Each scene shows the same named points in several views, each turned, perhaps mirrored, and shifted as a whole.
A view may leave some points out, and in a few views one point is out of place. Which views, in the order they come, and which point in each? Write - if none.
Scene 1:
A:
  dopog [  7 -16  -1   9   8  -2  -3  -8]
  Zug [  2  -1  -5   1   1  -9  -4 -12]
  rol [  2  -1  -5  -2   2 -11  -4 -10]
  vasu [  5 -14  -1   8   7  -3  -4  -9]
  zevev [  6 -13  -4   9   8  -4  -5  -7]
  rok [  5 -16  -1   8   8  -5  -2  -8]
  Lupak [  6 -14  -1   7   9  -4  -6  -6]
  sif [  4   0  -6  -2   1 -10  -4  -8]
B:
  Lupak [ -6   4  -1   7  -6  -1 -22   6]
  Zug [-11  18  -1   8 -11   7 -14   4]
  rol [-12  18  -2  10 -13   5 -13   4]
  zevev [ -6   3  -3   7  -4   0 -20   4]
  vasu [ -7   5  -1   6  -5   1 -22   6]
  rok [ -9   3  -1   7  -6   0 -23   7]
  sif [-11  18  -2  10 -15   4 -13   1]
C:
  rol [-7  0 11 -8  1 -7  7 -7]
  rok [-22   3   6 -18  -5  -9   0  -4]
  sif [-7  1 13 -9  3 -5  7 -7]
  zevev [-23   3   9 -16  -6  -5   4  -4]
  dopog [-23   6   8 -18  -6  -8   1  -3]
  Zug [-9  1 12 -6  0 -7  7 -9]
  Lupak [-21   3   6 -18  -5  -4   3  -4]
D:
  rol [  9  47  -5 -22  -2  12   2  -3]
  vasu [  9  36 -10 -22   2  -2  -3  -6]
  Lupak [  8  38  -9 -23   5  -2  -6  -7]
  Zug [  9  46  -7 -20  -2  10   2  -3]
E:
  Lupak [ -4   0   0 -23 -16  -6 -11  10]
  Zug [  4   7  -5 -10 -21 -11 -11  14]
  rol [  4   8  -4  -8 -19 -11 -10  13]
  dopog [ -2  -4   1 -26 -18  -9 -13   8]
  sif [  4   7  -3  -8 -17 -10  -8  14]
  zevev [ -3  -3   1 -23 -19  -6 -12  11]
  vasu [ -2   0  -1 -24 -18  -8 -13  10]
F:
  Lupak [-18 -17  26  -7 -20  25   9 -24]
  rok [-20 -16  22  -7 -17  26   8 -24]
  dopog [-21 -15  24  -8 -18  28   8 -22]
  rol [ -8 -19  29 -12  -7  21   9 -33]
  vasu [-17 -16  24  -9 -18  27   9 -23]
  zevev [-19 -14  26  -7 -18  27  10 -24]
  Zug [ -6 -17  28 -12  -8  23   9 -31]
G:
  sif [  2 -20   3 -22 -16 -21  -3 -14]
  rol [  0 -21   2 -24 -18 -22  -2 -14]
  Zug [  1 -22   3 -24 -20 -22  -1 -12]
  Lupak [  5 -11   5 -30 -23  -8  -1 -12]
  rok [  3 -10   7 -32 -25 -10   0 -14]
  zevev [  7 -11   5 -30 -25  -9   2 -12]
  dopog [  6  -8   8 -31 -26  -9   1 -14]
Views with a point moved: -
